Here are some points:
{-56, 127, 127, 127, 127,  54, 126,  73,  36,  53,  74,  52,  46,  78,  24,  23,  42,  68,  56,  74,  65,  78,  49,  73,  43,  42,  47,  71,  55,  22,  30,  19,  13,  30,  16,  15,  36,  30,  13,  31,  19,  14,   9,  13,   9,   7,   6,  -6}
{  2, -10, 127, 127, 127,  56, 125,  69,  39,  56,  69,  52,  43,  72,  27,  25,  43,  58,  57,  80,  75,  79,  51,  67,  47,  34,  42,  61,  46,  22,  31,  16,  15,  34,  16,  15,  32,  37,  14,  30,  14,  11,  21,  12,  16,   8,   6,   7}
{ -7,  -9, -15, 127, 127,  56, 122,  69,  39,  55,  71,  51,  42,  77,  24,  24,  42,  58,  54,  78,  76,  74,  49,  64,  49,  35,  38,  57,  48,  21,  33,  17,  16,  38,  16,  16,  30,  35,  13,  32,  14,  10,  27,  15,  18,   5,  -1,   6}
{ 96, -16, -10,  -6, 127,  57, 122,  67,  45,  55,  66,  44,  51,  55,  23,  25,  46,  62,  44, 120,  94,  71,  50,  70,  43,  48,  33,  62,  67,  19,  42,  13,  13,  27,  17,   9,  21,  69,  15,  18,  15,  38, -13,  49,  40,  12,   0,  19}
{-14,  -9, -14, -21, -38,  57, 122,  67,  38,  55,  72,  53,  42,  75,  27,  25,  42,  61,  54,  77,  80,  79,  50,  66,  49,  33,  43,  60,  48,  23,  31,  15,  16,  38,  16,  15,  32,  35,  15,  31,  13,  11,  29,  21,  11,   8,   5,   7}
{-18, -11, -19, -22, -40, -14, 120,  72,  38,  55,  68,  52,  44,  74,  26,  25,  41,  59,  52,  82,  72,  74,  47,  59,  47,  34,  43,  58,  48,  20,  33,  15,  16,  36,  16,  15,  36,  36,  16,  31,  16,   9,  19,  15,  11,   4,   7,   6}
{ 15, -11, -18, -21, -37, -16, -38,  70,  38,  59,  69,  52,  44,  79,  27,  27,  39,  62,  49,  82,  75,  85,  48,  66,  34,  38,  55,  74,  58,  16,  34,  16,  22,  15,  15,  16,  35,  45,  20,  17,  25,  14,  12,   8,  12,   4,   5,   1}
{-29,   1, -16, -15, -40, -16, -35, -29,  42,  57,  65,  53,  41,  74,  25,  24,  43,  68,  46,  74,  92, 100,  46,  75,  44,  33,  31,  38,  42,  20,  39,  18,  15,  32,  14,  17,  18,  43,  18,  17,  15,  13,   4,  61,   6,  -1,   0,  20}
{-22,  -8, -14, -21, -40, -15, -39, -27, -18,  56,  69,  52,  44,  73,  26,  25,  42,  60,  58,  80,  74,  73,  48,  61,  50,  37,  41,  63,  47,  20,  31,  15,  17,  35,  17,  15,  31,  28,  13,  25,  18,  12,  19,  17,  15,   6,   3,   8}
{-59, -12, -17, -25, -39, -14, -38, -27, -19, -28,  73,  55,  47,  78,  27,  26,  43,  54,  55,  79,  80,  67,  53,  70,  54,  34,  45,  53,  46,  23,  31,  17,  17,  38,  14,  17,  30,  42,  16,  29,  17,  14,  25,  15,  18,   6,   5,  11}
{-11,  -9, -16, -19, -41, -16, -40, -27, -18, -29, -40,  52,  44,  74,  27,  26,  38,  58,  55,  80,  72,  74,  51,  65,  46,  33,  41,  65,  45,  22,  32,  15,  18,  35,  16,  16,  29,  38,  15,  28,  15,   9,  22,  16,  12,   4,   4,   7}
{-27,  -1, -13, -18, -35, -14, -35, -24, -16, -27, -39, -32,  43,  75,  27,  25,  41,  56,  56,  83,  83,  74,  50,  64,  50,  36,  41,  63,  46,  23,  32,  16,  16,  37,  16,  17,  28,  38,  16,  26,  16,  10,  26,  19,  11,  10,   4,   6}
{ -7, -10, -16, -21, -38, -15, -40, -27, -18, -29, -40, -35, -32,  73,  26,  26,  42,  59,  55,  79,  77,  79,  50,  66,  49,  36,  42,  60,  49,  22,  31,  16,  17,  35,  16,  18,  32,  37,  15,  26,  18,  12,  23,  19,  12,   8,   9,   9}
{-27,   0,  -3, -22, -39, -12, -42, -25, -17, -31, -40, -36, -29, -56,  26,  21,  47,  64,  55,  56,  92,  66,  54,  47,  51,  38,  31,  64,  52,  24,  28,  16,  19,  32,  21,  14,  29,  42,  12,  43,   5,  17,  47,  30,  25,   2,   0,  42}
{-21, -12, -15, -21, -38, -15, -40, -27, -18, -30, -43, -36, -33, -56, -22,  25,  42,  56,  54,  79,  71,  76,  52,  74,  47,  35,  45,  62,  50,  22,  30,  16,  16,  36,  17,  13,  26,  30,  17,  37,  15,  11,  16,  20,  11,  10,   2,  10}
{106, -13, -15, -19, -38, -16, -36, -24, -17, -26, -43, -35, -32, -54, -24, -22,  42,  58,  53,  70,  79,  83,  47,  76,  45,  41,  51,  66,  50,  20,  36,  15,  18,  50,  10,  11,  33,  33,  13,  15,  23,  12,  16,   8,  23,   7,   6,   4}
{  4, -11, -13, -17, -33, -13, -36, -24, -17, -28, -40, -33, -30, -52, -22, -21, -36,  55,  56,  76,  75,  76,  48,  68,  47,  35,  43,  52,  47,  22,  32,  17,  16,  34,  15,  14,  29,  31,  15,  27,  16,  10,  30,  22,  14,  11,   9,  16}
{  1,  -5, -15, -18, -39, -14, -38, -25, -17, -29, -40, -35, -32, -55, -22, -23, -39, -57,  56,  76,  76,  78,  52,  64,  46,  37,  44,  59,  51,  22,  32,  15,  16,  37,  17,  17,  30,  32,  14,  28,  17,  11,  22,  26,  19,   6,   7,  13}
{-17, -17, -15, -22, -33, -17, -42, -29, -19, -30, -41, -36, -32, -56, -23, -22, -35, -62, -55,  73,  75, 100,  49,  59,  35,  32,  33,  50,  54,  23,  31,   7,  19,  47,  17,  12,  25,  34,  23,  33,  14,  11,  23,  26,  17, -17,  13,  50}
{ -4, -10, -18, -20, -42, -16, -41, -28, -19, -29, -41, -35, -33, -57, -23, -23, -41, -57, -54, -80,  75,  74,  53,  71,  45,  32,  41,  66,  45,  22,  28,  15,  17,  36,  17,  15,  30,  33,  15,  28,  15,  10,  26,  13,  16,   6,  15,   5}
{ 26,  -6, -18, -14, -38, -16, -34, -23, -17, -22, -38, -34, -29, -54, -23, -24, -38, -50, -47, -83, -71,  77,  62,  62,  51,  30,  45,  62,  24,  16,  33,  16,  27,  32,  28,  11,  42,  27,   9,  46,   4,  16,   9, -12,  21,  19,  32,   4}
{-11,  -9, -16, -19, -38, -13, -38, -26, -17, -27, -40, -34, -31, -54, -23, -22, -39, -55, -54, -81, -79, -81,  52,  60,  51,  37,  44,  69,  48,  21,  32,  16,  17,  36,  15,  14,  33,  32,  16,  34,  16,   9,  23,  18,  18,   1,   8,  10}
{-13, -11, -17, -20, -38, -15, -40, -27, -19, -29, -42, -37, -33, -55, -23, -23, -40, -57, -54, -82, -81, -81, -59,  56,  48,  35,  44,  52,  49,  22,  28,  15,  16,  31,  16,  16,  34,  33,  14,  33,  13,   8,  13,  16,  10,   4,   5,  -1}
{127, -17, -13, -26, -43, -17, -42, -27, -20, -28, -41, -35, -33, -57, -21, -24, -40, -58, -57, -79, -82, -85, -56, -80,  50,  44,  36,  49,  54,  24,  35,  15,  19,  34,  15,  22,  28,  18,  15,  28,   9,  21,   8,  12,  12,   5,  32,  -6}
{-68, -10, -16, -20, -39, -17, -40, -25, -17, -30, -42, -36, -33, -55, -24, -24, -40, -60, -55, -82, -79, -78, -60, -76, -60,  26,  41,  59,  53,  24,  32,  12,  15,  37,  16,  18,  36,  21,  16,  25,  24,  11,  24,  19,   1,  16,   8,  18}
{ 21,  -9, -17, -21, -39, -16, -41, -27, -17, -29, -42, -34, -33, -58, -22, -23, -40, -57, -54, -81, -80, -82, -60, -77, -60, -48,  43,  57,  51,  22,  34,  16,  16,  33,  18,  16,  35,  33,  15,  25,  16,  11,  23,  24,  14,   4,   5,   4}
{ 11, -10, -16, -21, -38, -15, -38, -27, -18, -28, -40, -34, -31, -55, -22, -22, -39, -56, -52, -79, -79, -80, -57, -76, -59, -48, -59,  60,  46,  22,  30,  15,  17,  34,  17,  17,  31,  34,  15,  28,  16,  11,  27,  13,  18,   5,   9,   5}
{ -3, -13, -16, -22, -42, -16, -43, -29, -20, -30, -39, -35, -32, -58, -24, -24, -39, -58, -55, -83, -78, -83, -60, -77, -62, -50, -61, -85,  43,  24,  36,  15,  18,  39,  16,  16,  34,  40,  20,  31,  18,   3,  43,  12,  11,   5,   9,  -2}
{-87, -13,  -9, -23, -38, -20, -36, -30, -18, -27, -45, -35, -29, -56, -22, -25, -38, -56, -60, -81, -88, -79, -61, -70, -64, -54, -66, -88, -75,  20,  21,  16,  15,  39,   5,  15,  50,  48,  24,  24,  47,  15,   5,   9,  -4,   6,  91,  34}
{-35,  -8, -15, -21, -40, -15, -40, -28, -18, -29, -40, -36, -32, -57, -23, -24, -40, -58, -56, -85, -80, -82, -60, -77, -62, -50, -64, -87, -79, -39,  35,  14,  18,  33,  17,  20,  34,  30,  16,  30,  15,   9,  22,  13,  13,  10,   8,  14}
{114,  -2, -20, -18, -38, -14, -38, -22, -16, -36, -44, -33, -36, -51, -24, -24, -38, -55, -56, -86, -79, -80, -59, -73, -59, -52, -63, -87, -71, -41, -56,  16,  17,  38,  17,  21,  24,  40,  22,  45,   7,  11,  32,  70,  18,  -1,  24, -11}
{127, -13, -12, -24, -45, -14, -42, -28, -16, -31, -41, -37, -33, -58, -24, -24, -39, -58, -54, -81, -85, -85, -60, -76, -63, -54, -60, -90, -78, -40, -55, -32,  18,  36,  13,  17,  31,  27,  11,  33,  17,  14,  31,  21,  23,   2,  27,  -2}
{ -9,  -9, -15, -20, -39, -16, -39, -27, -18, -29, -42, -36, -32, -56, -23, -24, -41, -58, -56, -82, -81, -83, -61, -79, -61, -49, -63, -88, -77, -40, -59, -33, -38,  36,  16,  17,  30,  38,  14,  24,  14,  11,  22,  16,  12,   7,   4,   2}
{ 28, -12, -15, -19, -36, -18, -42, -25, -17, -30, -45, -38, -34, -60, -23, -23, -42, -57, -58, -83, -78, -85, -62, -80, -60, -50, -61, -90, -79, -41, -61, -34, -38, -77,  17,  19,  12,  71,  16,  34,  13,   8,  26,  33,  18,   9,   6,   7}
{ -7,  55,  42,  17,  10,   6,  -2,  -1,   0,  -6, -14, -10,  -9, -25,  -8,  -8, -17, -26, -26, -47, -46, -47, -32, -46, -31, -27, -38, -54, -50, -21, -34, -17, -20, -48, -23,  15,  30,  26,  14,  35,  15,  13,  22,  12,  12,   8,   7,   6}
{ 20,  -7,  -4,  -2, -18,  -6, -21, -15, -10, -21, -31, -27, -23, -46, -16, -17, -30, -44, -43, -64, -67, -67, -49, -61, -48, -35, -51, -73, -66, -31, -45, -25, -29, -67, -32, -37,  40,  26,  20,  32,  15,  10,  19,  39,   7,   6,   4,  12}
{ 19,  -8, -14, -19, -36, -14, -37, -26, -17, -28, -40, -35, -31, -55, -22, -22, -39, -56, -53, -81, -79, -81, -58, -76, -59, -47, -60, -84, -76, -39, -56, -32, -36, -74, -40, -44, -81,  33,  14,  28,  15,  12,  20,  21,  15,   4,   6,   5}
{-67, -12,  -5, -14, -17,  -9, -30, -22, -15, -26, -40, -31, -31, -50, -18, -21, -32, -54, -46, -80, -80, -74, -56, -71, -58, -45, -58, -82, -77, -39, -53, -30, -32, -75, -39, -44, -82, -94,  12,  39,  13,   8,   5,   3,  16,  12,  17,   9}
{-28, -10, -17, -18, -34, -14, -38, -26, -17, -28, -40, -34, -33, -56, -23, -23, -40, -56, -54, -81, -80, -81, -59, -77, -61, -50, -62, -86, -77, -39, -58, -32, -38, -75, -41, -45, -81, -96, -54,  26,  15,   9,  22,  16,  11,   3,   2,   4}
{ 57,  -7,  -7, -14, -13,  -2, -15, -11,  -9, -16, -26, -21, -19, -39, -13, -15, -26, -40, -43, -63, -64, -67, -44, -61, -48, -38, -48, -72, -64, -29, -45, -24, -29, -63, -34, -36, -70, -86, -47, -84,  17,  10,  18,  17,  20,   4,  -1,  -6}
{  9,  -4, -19, -22, -36, -10, -34, -22, -16, -24, -36, -33, -28, -49, -19, -20, -38, -53, -50, -74, -76, -78, -55, -74, -59, -47, -59, -82, -73, -38, -55, -30, -34, -73, -39, -43, -79, -93, -55, -94, -66,  13,  18,  18,  11,  18,  -5,   5}
Here are 12 more points, each followed by its number:
{  3,  -9, -15, -20, -39, -15, -39, -26, -17, -29, -40, -35, -32, -55, -22, -23, -40, -57, -55, -81, -80, -82, -59, -77, -61, -49, -61, -86, -77, -40, -58, -33, -39, -76, -42, -46, -82, -97, -57, -95, -66, -55,  22,  18,  10,   7,   9,   5} 0
{-66, -24, -12,  -8, -42, -17, -38, -22, -17, -26, -40, -33, -33, -54, -23, -24, -39, -59, -62, -80, -82, -82, -60, -77, -61, -46, -64, -89, -80, -38, -56, -30, -38, -77, -44, -44, -80, -98, -56, -96, -66, -55, -98,  13,  10,   3,  -6,   2} 1
{127,  -6, -16, -21, -37, -13, -35, -26, -17, -27, -41, -34, -32, -54, -21, -22, -39, -56, -56, -79, -79, -81, -58, -76, -60, -49, -61, -85, -76, -41, -58, -33, -36, -77, -42, -45, -80, -96, -56, -96, -66, -55, -98, -91,  11,   1,  -2,  31} 2
{-67,  -2,  -9, -19, -34, -13, -36, -23, -17, -29, -38, -34, -32, -53, -18, -22, -36, -57, -53, -79, -78, -84, -54, -76, -60, -47, -59, -87, -75, -39, -55, -32, -35, -76, -38, -46, -83, -94, -57, -95, -66, -55, -98, -91, -80,   7,  -3, -13} 3
{  6, -10, -16, -21, -39, -15, -40, -27, -20, -30, -41, -36, -33, -56, -23, -24, -42, -58, -55, -83, -80, -83, -60, -78, -62, -50, -63, -88, -78, -41, -59, -33, -39, -77, -42, -47, -83, -98, -58, -96, -66, -55, -98, -91, -80, -57,   5,   7} 4
{ -8,  -8, -17, -22, -40, -15, -41, -27, -19, -31, -43, -35, -33, -58, -23, -24, -41, -58, -56, -84, -82, -84, -61, -79, -63, -51, -63, -88, -79, -41, -59, -34, -39, -78, -43, -47, -84, -97, -59, -96, -66, -55, -98, -91, -80, -57, -68,   9} 5
{ 94,   6, -17, -13, -35, -21, -44, -24, -18, -29, -44, -33, -31, -58, -21, -26, -41, -58, -57, -84, -87, -83, -61, -82, -62, -49, -59, -87, -73, -42, -52, -33, -43, -75, -46, -47, -86, -99, -57, -96, -66, -55, -98, -91, -80, -57, -68, -69} 6
{  5,   1,  -6, -10, -25,  -7, -22, -14,  -8, -15, -23, -19, -16, -28,  -8,  -7, -15, -24, -20, -38, -38, -35, -21, -31, -21, -14, -19, -34, -30, -10, -16,  -6,  -8, -21,  -7, -10, -22, -35, -11, -28, -14, -12, -33, -28, -22, -13, -15, -13} 7
{ -6,  -5, -10, -11, -26,  -8, -25, -15,  -9, -17, -23, -18, -15, -31,  -9,  -8, -17, -28, -25, -43, -41, -39, -24, -36, -23, -17, -24, -37, -30, -10, -19,  -7,  -8, -21,  -7,  -7, -22, -30,  -9, -26, -14,  -9, -27, -28, -16, -13, -15,  -8} 8
{ -6,  -8, -16, -18, -31, -11, -31, -19, -12, -19, -29, -23, -19, -36, -12, -10, -19, -31, -26, -45, -44, -43, -26, -38, -26, -17, -25, -40, -33, -11, -19,  -7,  -9, -25,  -9,  -9, -24, -31,  -9, -28, -13, -11, -28, -24, -17,  -9, -14,  -9} 9
{ 48, -17, -12, -22, -31,  -9, -33, -23, -11, -16, -28, -24, -14, -36, -12, -12, -24, -31, -30, -50, -52, -48, -24, -35, -31, -21, -23, -41, -32, -15, -24,  -9, -11, -25, -10,  -9, -24, -23,  -8, -36, -22, -13, -19, -43,  -7, -10,  19,  13} 10
{119,  -9,  -8, -28, -40, -12, -37, -23, -13, -23, -34, -28, -24, -37, -15, -14, -23, -42, -32, -52, -51, -45, -27, -41, -33, -19, -32, -43, -24, -10, -28, -11,  -8, -27,  -9, -10, -26, -27,  -9, -24,  -8,   0,  -2, -36,   6, -13, -33, -10} 11
Which two of these numbered points are nearest to each point below, looking only along the 2 directions in which the first points spread most? Their numbers follow each, nearest first.
{ 14,   3, -12, -26, -38,  59, 120,  76,  46,  56,  67,  55,  50,  94,  28,  25,  44,  79,  51,  76,  80,  81,  40,  45,  54,  43,  49,  49,  53,  23,  33,  15,  21,  50,  18,  27,  30,  45,  14,  33,  21,  10,   9,  18,  11,   4,  17,  41} > 7 8
{-42,  -8, -19, -22, -39, -15, -39, -28, -18, -30, -41, -35, -31, -54, -21, -20, -32, -47, -44, -67, -61, -60, -38, -51, -35, -26, -32, -51, -41, -16, -26, -11, -13, -35, -13, -14, -33, -46, -14, -39, -19, -14, -36, -34, -24,  -7, -16, -14} > 11 10
{ 25,  -9, -19, -24, -35, -17, 121,  71,  35,  54,  74,  52,  42,  73,  26,  23,  48,  71,  48,  88,  75,  73,  43,  71,  58,  33,  33,  55,  55,  20,  24,  19,  17,  37,  14,  13,  21,  19,  18,  13,  18,  16,  42,   4,  22,  14,  -6,  45} > 7 8
{-29,  -9, -18, -22, -38, -15, -40,  68,  38,  52,  73,  54,  47,  75,  25,  25,  42,  63,  53,  85,  77,  86,  45,  69,  50,  36,  47,  63,  46,  22,  30,  14,  16,  36,  15,  17,  33,  36,  10,  36,  18,  10,  24,  14,  14,  12,  10,   3} > 7 8
{ 26,   5, -18, -20, -32, -14, -39, -24, -14, -24, -32, -27, -22, -38, -15, -11, -23, -34, -37, -49, -47, -45, -27, -42, -25, -16, -23, -46, -37, -14, -24,  -9, -13, -33, -13, -10, -33, -37, -12, -21, -16,  -5, -26, -17, -21,  -7,  -9,  -6} > 10 11
{-31,  -4, -11, -15, -33, -13, -36, -21, -13, -22, -28, -20, -17, -34, -12, -12, -22, -34, -31, -49, -46, -47, -31, -45, -34, -25, -34, -56, -29,  23,  29,  15,  16,  35,  16,  15,  32,  37,  17,  28,  15,  12,  21,  24,  11,   6,   8,   8} > 9 10
{ -2, -10, 127, 127, 127,  55, 127,  63,  38,  55,  67,  45,  48,  70,  25,  26,  37,  65,  59,  85,  98,  66,  56,  74,  52,  35,  40,  68,  55,  23,  29,  17,  18,  28,  14,  13,  30,  41,  19,  32,  17,   8,   8,  24,  18,  10,  -4,   7} > 7 8
{127,  -7, -19,  30, 127,  64, 121,  66,  37,  54,  68,  58,  40,  68,  24,  28,  40,  58,  52,  87,  76,  81,  45,  76,  41,  38,  43,  66,  51,  27,  26,  10,  16,  39,  17,  21,  19,  21,  16,  48,  22,  12,  23,   5,  12,   4,  18,   2} > 7 8
{-36, -12, -17, -20, -40, -15, -38, -27, -17, -30, -41, -35, -30, -51, -18, -17, -31, -44, -42, -67, -63, -62, -39, -55, -41, -32, -42, -64, -55, -26, -39, -12,  17,  32,  13,  17,  21,  29,  11,  32,  22,   9,  27,  32,  20,  -2,  11, -14} > 11 10
{ 44,  -8, -18, -19, -42, -15, -38, -27, -18, -29, -42, -35, -33, -54, -21, -21, -31, -49, -46, -70, -67, -67, -47, -59, -44, -32, -43, -67, -57, -27, -41, -21, -26, -41,  16,  17,  29,  30,  17,  26,  16,   9,  32,   3,  18,   6,   1,   5} > 11 10
{-81,   1, -21, -18, -46, -16, 117,  64,  37,  57,  75,  46,  47,  78,  28,  27,  39,  47,  50,  76,  87,  98,  55,  72,  45,  40,  53,  73,  52,  26,  26,  16,  13,  28,  11,  15,  35,  24,  19,   9,  19,   8,  38,  13,  35,   6,  25,   3} > 7 8
{  0,  -7, -15, -19, -39, -15, -40, -25,  37,  55,  70,  54,  44,  71,  27,  25,  40,  57,  57,  82,  79,  78,  51,  66,  49,  34,  41,  60,  46,  22,  33,  15,  17,  36,  16,  16,  29,  33,  15,  32,  18,  12,  22,  21,  15,   7,   6,  10} > 7 8
{ 24,  -5, -16, -22, -37, -14, -41, -28, -16, -27, -35, -26, -27, -47, -16, -14, -25, -39, -33, -56, -54, -52, -33, -44, -32, -23, -27, -42, -37, -16, -23,  -9, -10, -29, -12, -11, -26, -37, -13, -16, -13,  -8, -33, -33, -20,  -9, -22, -13} > 11 10
{-53, 127, 127, 127, 127,  59, 121,  68,  38,  55,  67,  53,  45,  76,  27,  25,  43,  58,  54,  74,  72,  76,  51,  67,  45,  33,  41,  62,  50,  23,  29,  15,  17,  33,  17,  16,  29,  29,  11,  29,  13,   9,  34,  16,  11,   7,  14,  25} > 7 8
{ -3, -13, -20, -23, -38, -17, -41, -27, -18,  54,  69,  51,  43,  74,  26,  27,  42,  64,  61,  83,  73,  77,  49,  65,  47,  33,  45,  56,  56,  19,  30,  16,  16,  38,  17,  17,  29,  34,  19,  24,  16,   9,  22,  15,  22,   2,  12,   8} > 7 8
{ 60,  -9, -15, -24, -39, -15, -43, -25, -17, -28, -38, -39, -34, -55, -24, -22, -37, -55, -54, -84, -81, -74, -50, -62, -50, -37, -42, -65, -51, -17, -33, -10, -20, -37, -12, -14, -37, -34, -11, -42, -18,  -6, -36, -29, -26, -16, -12,  -9} > 2 0
{ -1, -10, -18, -20, -42, -16, -40, -27, -18, -30, -42, -37, -33, -56, -23, -22, -39, -56, -53, -80, -75, -75, -50, -61, -47, -34, -43, -58, -46, -17, -28, -13, -14, -36, -13, -13, -31, -37, -13, -35, -14, -10, -35, -28, -20, -10, -14, -12} > 11 10
{-43,  -7,  48, 127, 127,  52, 106,  77,  38,  59,  77,  57,  39,  68,  27,  22,  52,  55,  52,  86,  92,  65,  51,  79,  54,  28,  46,  55,  43,  23,  18,  15,   9,  39,  14,  21,  43,  68,  30,  48,   9,   2,  12,   5,  23,  14,  30,  -6} > 7 8
{ -3, -12, -17, -23, -42, -17, -43, -30, -20,  54,  68,  53,  44,  74,  27,  26,  41,  58,  57,  76,  75,  74,  49,  64,  49,  34,  43,  58,  48,  22,  29,  16,  16,  36,  16,  15,  31,  35,  15,  28,  15,  11,  28,  19,  12,   6,   4,   8} > 7 8
{-28, -10, -15, -22, -40, -17, -39, -29, -18, -29, -42, -35, -34, -56, -23, -23, -40, -57, -51, -74, -71, -69, -46, -60, -44, -30, -36, -53, -45, -19, -28, -12, -15, -33, -11, -14, -32, -40, -16, -38, -17, -15, -37, -32, -23, -15, -18, -17} > 11 10
{ -4,  -4, -10, -11, -28,  -8, -27, -15, -11, -21, -29, -25, -22, -44, -16, -16, -28, -44, -40, -65, -64, -65, -42, -58, -44, -36, -43, -71, -60, -27, -41, -21, -21, -45, -19, -20, -46, -60, -24, -42, -18,  -3,   4,   1,  -2,  -2,  -1,   5} > 3 11
{-30,   3,  -8, -25, -32, -16, -37, -26, -18, -26, -40, -38, -32, -54, -22, -22, -39, -54, -51, -78, -80, -81, -56, -80, -53, -49, -59, -78, -74, -38, -56, -33, -34, -71, -38, -42, -78, -91, -51, -86, -52, -40, -78, -62, -59, -32, -40,  -3} > 3 2
{-37, -10,  -9,  -3,  24,  27,  60,  29,  22,  26,  27,  25,  19,  23,   7,  10,  17,  10,  12,  15,  14,   0,  15,  -1,   3,  15,   2,   3,  -4,   5,   6,   3,   1,   1,   4,   5,  -7,   4,   7,  10,   0,  -2,  26,  -4,  11,  18,   4,   0} > 7 8
{ 15,   6, -19, 127, 127,  68, 127,  66,  42,  52,  70,  57,  44,  69,  29,  23,  42,  65,  60,  55,  89,  68,  38,  95,  45,  36,  42,  78,  78,  15,  34,  16,  20,  44,   7,  15,  28,  46,   9,  36,   6,   5,  28,  20,  14,  11,   5,  -1} > 7 8
{ 31, 127, 127, 127, 127,  56, 119,  72,  36,  54,  70,  54,  43,  72,  26,  26,  43,  61,  52,  83,  78,  81,  56,  67,  47,  31,  47,  65,  48,  21,  31,  15,  15,  37,  14,  15,  26,  31,  18,  35,  18,  10,  18,  18,  21,   5,   2,  -3} > 7 8
{-45,  -2, -14, -16, -32, -14, -40, -25, -17, -25, -36, -28, -28, -55, -21, -21, -36, -54, -50, -81, -80, -78, -57, -72, -54, -43, -55, -81, -72, -36, -50, -28, -34, -67, -35, -37, -70, -91, -42, -81, -46, -36, -75, -69, -53, -35, -21, -26} > 3 2
{  7, -11, -19, -21, 127,  58, 126,  70,  38,  53,  67,  53,  43,  73,  26,  25,  43,  59,  55,  86,  75,  75,  51,  63,  48,  35,  44,  61,  50,  20,  32,  15,  16,  37,  15,  17,  32,  37,  14,  28,  17,   8,  19,  22,  14,   4,   6,   2} > 7 8
{114, -21, -15, -16, -43, -15, -36, -27, -13,  48,  76,  51,  45,  83,  29,  28,  41,  59,  50,  93,  74,  85,  49,  63,  50,  40,  41,  47,  49,  21,  20,  18,  17,  32,  14,  16,  37,  39,  15,  20,  10,   4,  53,  27,  10,  21,  -2, -19} > 7 8
{ -9, -18, -14, -22, -43,  53, 127,  68,  34,  53,  74,  56,  43,  74,  25,  25,  39,  49,  52,  76,  81,  62,  53,  59,  42,  40,  56,  76,  59,  24,  40,  17,  17,  48,  18,   8,  29,  38,  15,  25,  16,  11,  48,  -6,  15,   9,  24, -10} > 7 8
{-16, -16,  -8,  -3, -41,  -8, -32, -25, -16, -28, -41, -32, -30, -55, -22, -17, -43, -53, -51, -83, -74, -80, -60, -77, -53, -42, -53, -77, -62, -26, -46, -23, -25, -52, -16, -21, -36, -68, -22, -36, -17, -14, -28, -27, -26, -15, -26,  -2} > 3 2
{127,  -5, -15, -21,   4,  59, 125,  73,  38,  55,  63,  52,  47,  63,  26,  26,  35,  60,  53,  85,  85,  90,  56,  63,  44,  44,  41,  49,  49,  23,  33,  16,  14,  22,  16,  18,  26,  27,  18,  24,  13,  10,  18,  34,  11,  15,  13,  12} > 7 8
{ 30,  -8, -19, -20, -38, -14, -41, -26, -17, -28, -37, -30, -27, -41, -15, -14, -25, -42, -38, -62, -56, -56, -36, -50, -37, -30, -40, -61, -53, -22, -22,  15,  16,  32,  15,  15,  35,  29,  13,  28,  19,  10,  28,  15,  10,   7,  10,   0} > 11 10
{ 31, -16, -20, -21, -39, -15, -40, -25, -18, -29, -40, -32, -34, -58, -22, -20, -32, -50, -49, -67, -60, -66, -38, -50, -35, -30, -34, -49, -43, -15, -22, -14, -12, -39, -14, -14, -32, -42, -18, -41, -16, -19, -47, -31, -15, -16, -11,  16} > 11 10
{ -2,  -6, -19, 127, 127,  57, 120,  64,  37,  61,  61,  54,  38,  73,  28,  25,  46,  58,  65,  95,  67,  63,  42,  66,  45,  29,  46,  71,  43,  22,  27,  15,  19,  24,  14,  18,  30,  37,  18,  20,   8,  11,   5,  10,  -7,   1,  18,  21} > 7 8
